(in the rows, 128 means zero)
One turn moves each row of this set onto another row. After a few examples, where does it send each row asked below?
K_734: [117 134 145 136  94 143 130 114 114 145 149 104 129 125 125 125 122 117
 164 144 132 137 104 120 139 113 131 107 108 127 123 128 178 131 109 127
 115 112 150 139 115 123 126 101 123 149 128  91 156  92 121 176 107 130
 122 114 142]
K_971: [ 87 117 117 149 164 146 133 148 110 122 138 127 151 142 113 141  97 127
  87 139 151 127 119 123  85 118 148 110 138 101 158 135 130 130 123 122
 182 129 149 108 132 137 153 124  92 138 116 137 141 120 129 129 149 135
 124 121 135]
K_677: [ 96 161 129 147  99 145  93 143 109 101 122 143 107 126 106 101 140 141
 123 148 155 124 116  95 116 106 147  93  93 115 130 140 120 143 128 124
 121 123  93 137 141 107 147 152 122 125 120 116 112 127 107 158 128 131
 129 143 115]
K_28: [151 120 117 127 103 105 144 143 155 155 122 163 132 118 164 134 149 112
 122 146 144 144 136 153 151 145 116 131 144 112 118 125 140 127 148 125
 122 121  88 142 120 130 141 139 166 124 144 114 120 166 142 101 132 146
 122 142 139]
K_814: [163 130 127 130 112 132 139 132 138 115 125 124 112 137 134 134 131 127
 171 157 156 164 123 107 138 148 134 124 108 124 151 125 147 146 123 119
 120 126 151 110 134 139 124 101  94 147 106 130 132 107 140 134 111  90
 113 116 167]
K_647: [ 97 133 133 133 154 127  85 137 125 129 154 117 124 108 130 124 157 135
 128 121 153 151 123 151 105 116 142 104  99 132 173 146 139 125 113  98
 137 128 104 125 163 107 136 144 102 117 121 129 115 132 116 143 132 122
 170 136 127]
K_331: [112 126 150 137 131 176 122 147 123 148 109 117 135 128 118 141 149 148
 167 149 151 150 133 118 131 149 132 127 137 125 168 135 153 149 123 144
 108 123 160 111 140  96 124  97 118 127 126 100 129 131 141 142 125 111
 148 115 149]
K_456: [ 99 110 155 143 130 118 140 122 139 105 128 100 111 129 121 127 123 138
  96 131 152 151  96 159 106 110 112 109 102 136 140 133 140 151 126 127
 160 147 136 145 140 103 139 157 126 169 113 131 158 110 113 184 142 134
 137 137 141]
K_866: [116 136 128 131 128 138 144 166 126 137 152 136 156 149 114  98 128 167
  87 124 133 161 124 154 103 110 140 114 134 142 138 127 128 106 119 103
 138 128 116 123 132 119  81 125 102 162 128 129 122  92 141 160 147 141
 159 119 113]
K_819: [144 140 146 147 129 160 152 175 129 126 121 112 135 135 107 134 155 152
 140 135 131 133 147 124 133 142 134 117 117 135 129 144 147 158 124 127
 127 151 143 149  96 140 112  80 114 157 126 117 140  99 136 158 118 110
 127 115 146]
K_326: [117 112 145 126  89 117 131 160 117 132 118 176 137 164 132 138 110 102
 105 134 113 117 151 126 148 129 137 136 158 154 108 138 119 109 147 131
 152 105 113 165 138 145 155 138 153 137 131 118 113 137 115 141 119 135
 133 110 127]
K_12: [137 120  85 115 135 123 132 139 137 125 159 127 119 125 139 112 139 134
 108 136 147 129 100 145 119 121 118 106 108  93 169 137 149 104 123  88
 162 141 138 106 135 140  95 138 108 129 145 135 163 112 120 153 154 118
 104 124 150]
K_309: [145  98 125  95 129  79 144 121 141 129 146 128 128 143 156 106 136 117
  97 104 120 147 130 157 113 138 118 141 142 164 153 142 135  91 135 111
 154 127 129 160 135 152 128 128 125 151 141 152 143 113 119 118 154 119
 123 125 127]
K_204: [139 131 140 129 102 125 126  97  97 118 141 120 135 149 113  89 118 141
 128 127 123 112 146 110 111 130 130 143 137 112  97 138 125 115 122 174
 115 109 140 148  95 149 120 119 121 141 122 125 162  91 123 129 158 113
 115 103  94]
K_402: [138 132 148 156 139 130 105  88 120 146 119 100 160 109 126 124 128 152
 134 111 133 115 148 128 114 126 127 146 112 124  85 122 137 150 124 161
 101 111 131 135 127 117 133 127 138 102 110 123 124 114 145 116 156 120
 140 129  90]
K_637: [145 159 115 152 108 139 129 156 140 147 113 134  94 146 128  92 126 135
 123 140 142 127 151 106 103 142 135 106 102 117 131 119 125 159 116 120
 136  91  92 132 131 134 124 136 114 121 128 144 124  90 149 135 158 174
 133 132 134]
K_218: [133 126 134 141 139 160 138 124 111 144 145 125 166 153 132 152 121 138
 131 132 148 116 125 122 147 114 165 127  96 145 131 113 141 144 118 117
 134 103 154 121 116 120 132  85 120 126  83  96 139 110 144 156 126 115
 117 120 147]
K_801: [125 105 123 103 149 108 123  95 141 164 142 130 145 111 149 116 133 111
 121 111 143 154 123 166 117 146 118 144 147 144 167 138 146 103 130 108
 147 125 132 138 145 126 130 139 134 133 153 142 129 147 125  85 151 133
 142 143 120]
K_150: [157 131 149 111  98 120 111  81 119 110 106 121 113 155 122  86 148 161
 149 126 137 129 133 132 133 149 117 140 126 133 114 138 126 108 119 161
 108 117 147 142 118 124 118 154 114 150 119 134 125  99 103 129 133  96
 140 122 113]
K_307: [164 129 109 125 134 153 110 101 134 148 100 113 157 126 127 106 142 168
 138 121 128 109 143 130 124 153 119 139 139 102 106 132 143 125 117 160
 115 135 158 101 120 127 116 132 122 105 144 138 105 127 136 104 140 116
 128 136 107]
K_26: [121 145 106 128 142 128 124 145 166 148 147 103 125 148 108  94 108 123
 121 138 163 158 130 150  83 126 125 126 113 125 139 116 144 147 140 137
 126 137 126  97 132 158 130 156 112 134 127 141 131 117 130 150 130 181
 146 126 144]
K_94: [107 118 129 106 139  92 135 120 117 113 135 140 149 124 118 145 102 117
 106 129 126 139 109 156 102 111 131 141 158 156 119 138 134  95 144 138
 144 156 147 162 152 134 141 157 146 151 117 129 158 129 113 138 143 127
 128  88 113]
K_813: [110 131 131 141 115 168 144 134 107 134 101 152  97 145 142  95 126 134
 111 147 152 113 123  93 120 133 143  94 137  84 152 128 122 129 108 116
 160 106 110 113 130 108 139 128  96 140 116 132 148 109 129 117 163 133
 119 152 131]
K_950: [118 127 149 146 112 166 139 146 145 128 102 115  91 136 146 113 151 141
 113 123 128 118 124 120 122 134 109  93  89 113 130 123 125 160 122 114
 136 120 107 130 128  76 135 150 135 133 130 136 132 114 128 159 157 137
 130 169 122]
K_491: [125 134 122 125 124 157 123 144 128 130 166  97 131 138 130  97 136 127
 140 141 136 131 140 125 136 103 142 125 117 134 141 120 161 147 112 160
 112 108 134  99 105 143 133  84 115 127 113 101 112 131 129 151  92 121
 116 148 159]
K_424: [123 112 147 128 126 125 141 175 114 145 126 174 124 132 152 145 129  90
 127 139 118 117 163 133 135 139 134 138 159 122 123 136 132 109 149 118
 133 112  89 152 139 126 153 128 147 113 119 111 134 144 121 103 144 126
 135 100 117]
K_973: [124 127 124 127 119 126 114 158 126 146 130 143 140 124 163 141 123  86
 123 137 136 128 147 130 143 144 138 152 139 118 106 128 141 124 164 135
 140 137  91 147 136 117 167 150 167 108 134 103 116 163 123 126 110 140
 125 134 120]
K_408: [116 115 114  90 132  94 123 118 148 119 140 123 143 125 104 116 123 122
 108 130 141 146 114 169 103 108 107 139 150 155 133 139 147 107 148 146
 122 152 143 137 128 151 149 155 147 143 149 137 128 156  84 126 125 137
 116 128 127]
K_426: [141 105 127 124  87 112 145 123 139 145 100 167 135 132 141 114 115 111
 104 148 152 125 115 142 167 129 115 137 154 126 110 129 159 119 153 121
 151 125 114 145 128 138 144 140 160 138 146 112 122 157 104 129 113 139
 103 148 144]
K_59: [131 145  95 145 114 163 121 139 118 129 111 149 110 115 116 119 107 133
 125 147 147  90 121 102 130 105 129  98 102  94 118 123 135 139 120 103
 147 142 116 102 149 125 113 153 137 106 127 119 150 119 117 158 155 134
  96 121 129]
K_968: [139 104 130 127 123 133 110  59 134 115 120 111 127 143 137 105 142 149
 136 119 134 103 122 133 135 129 108 120 124 110 118 138 129 128 110 163
 113 116 152 111 103 147 141 135 128 118 115 134 134 136 111 112 137  92
 104 157 124]
K_937: [134  87 157 123  81 111 163 138 139 127 111 188 128 151 135 119 143 116
 110 145 119 132 130 139 147 130 115 120 148 144 125 154 136 116 146 112
 134 115 101 165 126 121 152 120 145 142 147 127 125 151 108 131 132 127
 117 129 119]
K_346: [124 126 100 120 168 105 116 124 130 121 141 130 174 121 121 153 108 130
  97 130 146 146 131 171  94 122 139 151 150 150 125 130 131 117 142 135
 147 155 127 139 130 140 151 146 148 126 115 127 115 158 123 101 130 137
 119 120 117]
K_773: [153 142 137 139 135 124 111 115  85 109 119 118 141 105 122 133 143 148
 128 118 127  99 154 107 127 142 139 149 113 107 103 147 125 127 121 157
 147 127 146 161 124 115 129 125 117 127 125 135 136 102 131 118 157  81
 127 107  99]
K_993: [125 151 106 139  95 158 122 154 128 124 105 142 129 165 127 108 118 181
  98 146 152 129 130 121 125 109 137  93 131 124 108 106 106 129 116 123
 121 125 102  97 123 123 111 154 138 140 107 110 110 107 131 162 141 146
 119 141 131]
K_112: [108 118 140 121 164 112 135 147 121 142 152 119 150 115 149 120 138 116
  94  99 107 141 134 162 100 145 126 147 153 146 143 142 143  99 142 122
 149 133 122 177 130 123 121 125 138 144 143 131 131 123 134 104 152 128
 148 127  97]

K_968 -> K_150
K_346 -> K_801
K_993 -> K_813
Now find these:
K_326 -> K_424
K_456 -> K_866
K_331 -> K_491

One turn moves each row of this set onto another row. After a few examples, where does it send each row asked below?
K_578: [126 139 133 146 113 111 125 145 128 114 151 153 121 125 116 132 177 144
 123 124 145  96 155  90 141 138 129 186 135 129 159 128 121 155 130 147
 149]
K_503: [106 110 145  94 151 148 103 112 126 131 105 114 120 101 137  95 118 138
 150 119 129 109 114 128 113 125 128 137 146 109 119 159 124 143 142 112
 130]
K_240: [105  90 102 102 151 129 123  85 105 156 140 130 112 105 142 115 106 140
 118 127 143 102 129 119 125  99 131 163 147 127 145 149 132 122 150 162
 136]
K_508: [149  98 152 126 128 138 183 109 122 150 125 142 123 131 146 154 134  91
 139 111 118  93 163 114 154 135 111 139 127 180 122 116 154 121 131 122
 104]
K_168: [152 117 149 123 146 135 139 122 135  97 127 145 134 102 131 128 169 145
 150 102 171 130 170 135 163 139 135 177 124 117 115 123 135 135 130 110
 141]
K_621: [141 137 143 107 167 198 142  99 121 122 146 135 105 145 138 130 117 109
 132 131 143 108 130 148 127 145 125 139 124 123 122 135 124 128 168 114
 112]
K_354: [133 140 142 118 101 165 114 135 146 124 127 147 117 140 161 103 131 103
 105 145 115 106 125 115 125 141 110 141 122 128 183 137 136 128 175 136
 117]
K_545: [147 126 131 135 112 130 136 146 127 129 112 119 145 131 161 124 133 124
 127 121 171 107 155 140 118  73 139 158 106 112 164 124 119 174 113 158
 131]
K_43: [150 106 148 130 131 149 128 125  86 158 150 123 100 134 157 148 115 146
 102 107 118 109 145 110  93 120 142 148 109 143 139 127 133 148 150 168
 147]
K_529: [148 124 175 143 114 126 179 150 123  97 116 121 113 142 135 129 144 146
 106 132 135 100 144 106 132 120 105 130 146 136 128 138 106 161 121 132
 147]
K_431: [103  79 128 101 116 148 111  81 115 134 114 124 134  92 148 123 115 126
 115 108 136 122 123 111 144 104 133 147 152 126 139 130 157 113 158 147
 132]
K_551: [ 97 101 123 121 137 157 101 125 116 143 115 123 118 102 119 106 132 123
 146 129  94 106  91 116 122 128 137 158 149 120 155 140 131 146 154 128
 132]
K_538: [164 129 146 149 140 155 178 147 104 131 105 121 120 114 154 138 152 138
 152 135 127 109 151 145 184 121 121 180 134 130 145 130 123 162 152 126
 147]
K_859: [ 87 112 150  95 127 137 120 152 142 120 106 153 121  93 143 136 164  90
 132 119 142 116 171 131 163 131  98 168 123 165 153 104 143 155 160 155
 116]
K_434: [147 114 124 139 130 146 171 103 122 118 106 126 124 109 132 173 150 126
 133 107 151 113 139 150 130 122 155 141 156 115 152  87 115 172 116 144
 108]
K_599: [141 155 135  98 134 115 144 126 135 128 118 131 132 100 169 136 145  78
 125 132 113  82 137 164 154 109 139 179 123 133 164 122 136 138 133 133
  84]
K_14: [128 128 136  93 134 145 157 145 129 140 137 127 124 116 145 135 131 105
 125 158 136  82 183 126 159  91  61 148 112 155 156 123 145 142 129 146
 130]
K_144: [145 104 153  92 127 159 124 122 105 123 119 127 107  80 165 156 128 148
 102 109 113 118 163 161 138 115 112 127 129 100 150 102 139 133 161 145
 146]
K_502: [102 108 143 103 161 116 147 130 123 140 141 164 105 137 134 128 149 104
 133 102 160  89 164 130 132 132 128 161 111 176 101 130 116 148 137 147
 108]
K_782: [125 138 169 110 149 144 154 120 138 102 142 104 130 126 135 144 131  71
 104 138 147 117 123 122 115  99 143 155 111 166 130 118 146 148 107 145
 106]

K_621 -> K_43
K_434 -> K_782
Now find these:
K_578 -> K_859
K_529 -> K_14
K_431 -> K_503

